Each row has a name. Each question is about the rows just above it. Places in a row count from 0.

Q_376: 2.1  -3.5  9.0  -49.2  68.9  -14.3  -0.2  80.6  -51.7
Q_744: -9.7  -2.3  -6.1  13.5  -69.4  -2.3  6.5  -9.1  -2.3
Q_356: 48.7  32.8  25.6  48.5  -5.1  -14.8  -51.3  15.8  -19.3
Q_248: 19.0  11.8  32.1  19.6  -5.4  14.3  -9.7  80.9  -38.9
Q_436: 80.5  18.1  25.2  18.1  18.1  80.5  -13.8  18.1  -41.2
Q_370: 89.5  -25.6  -23.2  -15.7  4.1  55.8  0.7  -69.5  -17.4
Q_91: 2.1  -3.5  9.0  -49.2  68.9  31.9  47.0  5.3  -9.5
Q_845: 36.5  43.3  42.5  19.9  -23.7  -23.7  -23.7  -23.7  -42.0
Q_92: -2.3  83.1  41.4  21.7  -0.5  -11.7  -19.6  20.3  -27.2
Q_800: 36.3  13.1  -20.3  13.1  -9.0  21.2  -9.0  -9.0  40.1
Places of -9.0 in row Q_800: -> 4 6 7
Every place of -69.4 in Q_744: -> 4
Every place of 18.1 in Q_436: -> 1 3 4 7
Every place of -23.7 in Q_845: -> 4 5 6 7
Every place of 80.5 in Q_436: -> 0 5

Q_398: -22.9  80.8  28.9  20.8  -23.2  -35.1  11.0  -35.1  -33.0  11.0  -77.1  -36.1  -33.2  28.9  11.0  12.4
Q_799: 33.4  40.2  -30.6  39.5  25.1  -25.7  16.0  -21.6  -33.8  -36.0  -46.2  35.7  37.2  32.7  20.4  -20.1
Q_621: -23.5  79.2  30.1  -20.3  10.1  44.6  -12.8  -41.3  10.1  -23.3  -81.2  -39.5  -33.4  -22.6  -17.5  30.2
Q_330: 32.8  -15.0  -26.6  -19.2  29.2  -30.1  -5.6  -1.3  39.7  33.9  18.7  36.4  29.8  -28.4  -22.0  -24.3
Q_993: -35.9  -30.4  27.5  31.1  -30.3  29.0  -26.5  4.4  -29.7  -24.7  32.5  -26.5  -30.7  -26.5  -26.5  -35.9
At which places does Q_621 hold 30.2? -> 15
At which places does Q_993 hold -26.5? -> 6 11 13 14
At which places does Q_993 hold -35.9? -> 0 15
Every place of 33.4 in Q_799: -> 0
At which places does Q_398 hold 28.9? -> 2 13
Every place of -35.1 in Q_398: -> 5 7

Q_151: 75.8  75.8  -23.9  75.8  -23.9  75.9  75.8
Q_85: 20.9  55.5  -0.1  -34.0  -35.5  30.9  75.9
Q_569: 77.2  75.8  -39.7  -57.8  -23.9  24.4  73.3
At which places does Q_151 hold 75.8? -> 0 1 3 6
Places of -34.0 in row Q_85: -> 3
At which places does Q_85 hold 20.9? -> 0

Q_216: 38.7  31.2  -0.9  -29.1  -11.7  32.5  -6.1  43.2  44.6  -21.7  -15.6  27.6  34.6  -36.4  -21.8  -19.2  0.5  31.7  -14.6  -21.7  27.7  42.2  35.8
Q_585: 3.8  16.9  2.3  -53.1  37.9  7.7  -34.6  5.6  9.4  33.6  25.4  11.5  -35.4  31.2  33.6  33.6  8.3  22.3  -70.2  45.6  9.3  7.5  7.4
Q_903: 28.4  -31.2  3.7  42.2  -29.1  -26.9  54.9  -40.9  -36.1  -5.1  -4.4  -25.1  -34.7  5.3  2.4  0.8  -4.7  -31.9  58.2  -11.6  -26.3  -34.8  -8.5
Q_844: -16.7  -6.2  -8.6  51.6  -35.2  -20.4  79.9  -11.2  -10.4  -40.4  -30.9  -14.0  -11.9  -8.6  -24.7  -39.4  -20.9  -8.6  -20.4  -37.6  -4.8  -10.7  -24.6
Q_323: 3.7  -31.2  -4.7  42.2  -31.1  -26.9  54.9  -40.9  -36.1  -5.1  -4.4  -25.1  -34.7  -31.2  -31.2  0.8  -4.7  -31.9  58.2  -11.6  -26.3  -4.7  -33.8
Q_527: 19.4  32.0  -10.1  17.7  -39.0  12.4  50.3  24.2  25.8  -38.5  33.7  15.7  33.7  -26.7  -35.1  -35.5  -16.1  28.6  23.0  -47.6  19.4  28.4  15.9
Q_351: -0.7  8.5  -24.3  51.3  -32.2  -7.3  -84.5  15.0  21.3  -13.1  -23.5  -3.1  10.9  80.8  14.5  -33.1  -34.9  11.0  -35.9  1.9  -11.9  33.1  -11.0
Places of -34.7 in row Q_323: -> 12
Places of -8.6 in row Q_844: -> 2 13 17
At which places does Q_323 hold -31.2? -> 1 13 14
Places of -11.0 in row Q_351: -> 22
At which places does Q_585 hold 33.6? -> 9 14 15
At which places does Q_527 hold -35.5? -> 15

Q_320: -2.9  -22.0  48.8  18.5  5.3  29.4  18.9  41.9  9.5  11.7  5.2  -20.4  -2.3  2.4  10.3  -0.4  -11.6  5.0  -33.4  37.5  34.4  -23.5  -19.5  40.6  43.2
Q_204: -2.9  -22.0  48.8  18.5  5.3  29.4  18.9  41.9  9.5  11.7  5.2  -20.4  -2.3  2.4  10.3  -0.4  -11.5  5.0  -33.4  37.5  13.0  -19.1  82.3  19.2  19.3
Q_127: -2.9  -22.0  18.9  18.5  -11.5  29.4  18.9  41.9  9.5  -11.5  5.2  -20.4  -11.5  2.4  10.3  -0.4  -11.5  5.0  2.4  37.5  13.0  5.4  82.3  19.2  19.4
At which places does Q_127 hold -11.5? -> 4 9 12 16
Places of 19.4 in row Q_127: -> 24

Q_938: 3.3  23.3  -25.5  -41.8  1.8  14.1  5.7  -12.5  -10.0  -24.8  -14.5  25.8  -44.7  -35.5  -15.0  -0.3  4.7  31.0  23.0  -12.0  22.7  35.5  -26.9  67.5  -16.7  -26.6  11.2  49.2  35.7  -18.9  12.8  8.1  50.4  31.4  7.8  -5.4  -24.5  -47.0  -65.2  3.6  21.3  4.5  27.4
Q_741: -11.8  -17.8  -13.5  -10.6  -23.4  23.3  -6.5  50.8  -6.8  17.0  47.1  -1.6  27.2  0.5  15.6  -20.6  -5.8  54.0  36.7  9.5  24.3  -25.6  0.8  -9.8  10.8  69.9  15.3  -33.9  -53.5  2.3  -6.4  -35.6  23.0  11.2  9.5  24.4  -8.6  -38.0  -1.5  -8.6  8.1  13.5  2.6
Q_450: 6.2  -9.1  -8.2  -32.7  17.6  -26.5  2.9  -60.1  -19.7  0.2  17.3  -10.0  -24.2  -2.4  -19.6  -22.8  17.4  1.2  7.5  19.6  69.8  -36.2  16.3  25.5  -9.4  -7.1  25.8  2.5  -4.3  -10.9  -1.5  -30.5  30.6  12.9  15.3  -47.3  -13.3  -27.4  28.9  -4.3  13.6  39.7  -28.2
Q_972: -15.9  -14.6  1.3  -45.1  -21.9  -1.2  -20.8  16.2  -13.6  -26.5  -32.1  25.1  16.9  -12.9  4.6  -25.9  -7.6  -19.4  3.1  -12.7  -30.4  3.3  -28.8  11.1  2.3  -16.5  24.0  24.3  -15.4  -9.9  12.2  24.5  2.6  -3.9  15.3  28.3  -5.9  -16.5  11.1  -1.4  -11.2  -62.9  36.0
Q_117: -0.5  -11.6  -6.8  -25.8  -41.1  9.2  -46.1  -6.2  31.6  8.9  -14.6  -8.1  -11.4  -43.1  -4.8  9.2  -9.3  2.2  -8.1  -10.3  -17.6  -7.2  16.9  9.2  -3.4  -60.8  -24.1  9.2  40.0  -0.1  8.7  75.9  7.3  -14.5  -40.8  9.2  6.3  18.5  9.1  7.4  20.4  -16.3  4.0
Q_24: 25.2  16.0  7.6  -21.9  -3.7  -3.4  34.5  -14.9  -17.7  11.9  6.2  7.4  -16.6  -0.3  5.9  -8.5  2.4  -12.6  17.2  -8.6  0.3  29.5  -25.7  -12.3  21.4  23.2  12.1  51.0  7.8  1.3  -15.2  -11.4  -10.6  10.4  18.7  -77.0  2.1  -25.0  -10.5  35.4  4.4  -10.5  -19.9
Places of 9.2 in row Q_117: -> 5 15 23 27 35
Places of 0.8 in row Q_741: -> 22
Places of 9.5 in row Q_741: -> 19 34

Q_665: 2.5  2.6  2.5  2.6  -22.1  2.6  2.6  4.6  2.6  1.6
Q_813: 7.5  9.4  7.5  7.5  8.8  1.8  9.2  8.8  2.9  8.8
Q_602: 1.2  -2.7  -2.1  1.6  4.9  -1.2  -12.4  4.5  -2.1  7.4
Q_295: 2.3  7.7  -4.6  4.6  17.7  1.3  -23.7  -6.1  2.5  -3.0
Q_347: 1.7  -16.9  -2.6  2.7  -0.3  -1.7  10.7  -6.4  3.5  3.5
Q_442: 1.2  -2.7  -2.1  1.6  4.9  -1.2  -12.4  -3.6  -2.1  8.9
Every place of 4.6 in Q_665: -> 7
Every place of 1.8 in Q_813: -> 5
At which places does Q_665 hold 2.6? -> 1 3 5 6 8
At which places does Q_295 hold 4.6? -> 3
Places of 8.8 in row Q_813: -> 4 7 9

Q_339: 36.1  -25.8  -33.3  15.0  36.1  36.1  -25.8  -25.8  36.1
Q_524: -28.1  7.5  -9.7  36.3  -3.5  -28.3  21.7  -32.0  -31.6
Q_923: 3.0  -34.4  15.0  57.1  -38.6  1.3  59.8  12.7  11.4
Q_831: -60.6  34.3  10.6  52.2  -38.3  36.0  56.9  -72.7  -69.4
Q_367: -10.7  -12.6  -8.2  43.5  -1.4  -10.8  35.1  8.6  -9.8
Q_441: 43.5  -12.6  -8.2  43.5  -1.4  -10.8  35.1  -8.5  43.5
Q_353: 25.7  -43.4  -17.8  16.8  8.4  26.7  -25.9  38.5  35.7
Q_460: -46.4  39.6  -41.2  4.5  41.1  -44.5  -40.8  -60.7  -59.2
Q_568: 22.7  -43.2  -31.3  44.9  46.7  -25.9  38.1  33.1  27.3
Every place of 39.6 in Q_460: -> 1
At which places does Q_441 hold 43.5? -> 0 3 8
Every place of -25.8 in Q_339: -> 1 6 7
At which places does Q_339 hold 36.1? -> 0 4 5 8
Every place of -8.2 in Q_441: -> 2

Q_732: 21.7  87.1  52.2  -8.6  -45.5  54.1  87.1  -88.1  87.1  87.1  -27.3  -68.1  14.1  -72.4  -91.0
Q_458: 42.6  52.3  56.1  -39.5  -22.3  87.3  77.3  90.5  22.7  -80.2  83.7  -53.8  59.2  71.2  57.4
Q_479: 56.0  56.0  -33.3  56.0  56.0  14.2  -33.3  30.5  56.0  28.7  -13.0  -33.3  -18.4  -33.3  56.0
At which places does Q_479 hold 56.0? -> 0 1 3 4 8 14
Every place of 14.1 in Q_732: -> 12
Every place of -33.3 in Q_479: -> 2 6 11 13
Places of 54.1 in row Q_732: -> 5
Places of 87.1 in row Q_732: -> 1 6 8 9

Q_951: 64.3  6.2  -17.6  55.1
Q_740: -9.2  -9.2  14.3  43.7
Q_197: 19.7  53.0  -17.4  68.4
Q_431: -21.4  -33.8  -8.7  -14.0
Q_825: 14.4  14.4  14.4  14.3
Q_668: 11.5  21.5  -17.3  61.6
At which places does Q_740 hold 43.7? -> 3
At which places does Q_740 hold 14.3? -> 2
Places of 14.3 in row Q_825: -> 3
Every place of 14.4 in Q_825: -> 0 1 2
At which places does Q_431 hold -21.4? -> 0
At which places does Q_740 hold -9.2? -> 0 1

Q_463: 61.6  61.5  61.5  61.5  61.5  17.5
Q_775: -88.0  3.0  -88.0  2.9  2.9  2.9
Q_14: 25.8  24.2  -11.4  -38.0  27.4  -18.8
Places of 61.5 in row Q_463: -> 1 2 3 4
Places of 2.9 in row Q_775: -> 3 4 5
Places of 24.2 in row Q_14: -> 1
At which places does Q_775 hold 3.0? -> 1
Places of -88.0 in row Q_775: -> 0 2
Places of -11.4 in row Q_14: -> 2

Q_452: 33.3  -43.0  -29.2  21.7  12.8  -2.3  -60.2  49.7  28.3  12.8  -19.0  29.7  -36.8  14.8  12.8  12.8  8.9  -40.4  -34.0  57.8  -58.2  -73.7  49.7
Q_451: 21.8  30.7  -24.8  -13.4  51.1  8.9  -54.3  -17.7  23.3  -5.2  -13.4  -17.7  -36.6  -17.7  -13.4  -5.2  -5.2  -27.1  -17.8  -17.7  -80.0  -17.7  -13.4
Q_509: -19.6  -32.1  28.8  -33.8  -75.5  -11.9  58.2  20.4  -20.3  1.6  -29.4  -29.8  34.0  -31.3  16.6  7.1  -22.1  27.3  -17.8  -0.2  78.9  46.0  -19.3
Every place of 12.8 in Q_452: -> 4 9 14 15
Places of 14.8 in row Q_452: -> 13
At which places does Q_451 hold -17.7? -> 7 11 13 19 21
Every place of -27.1 in Q_451: -> 17

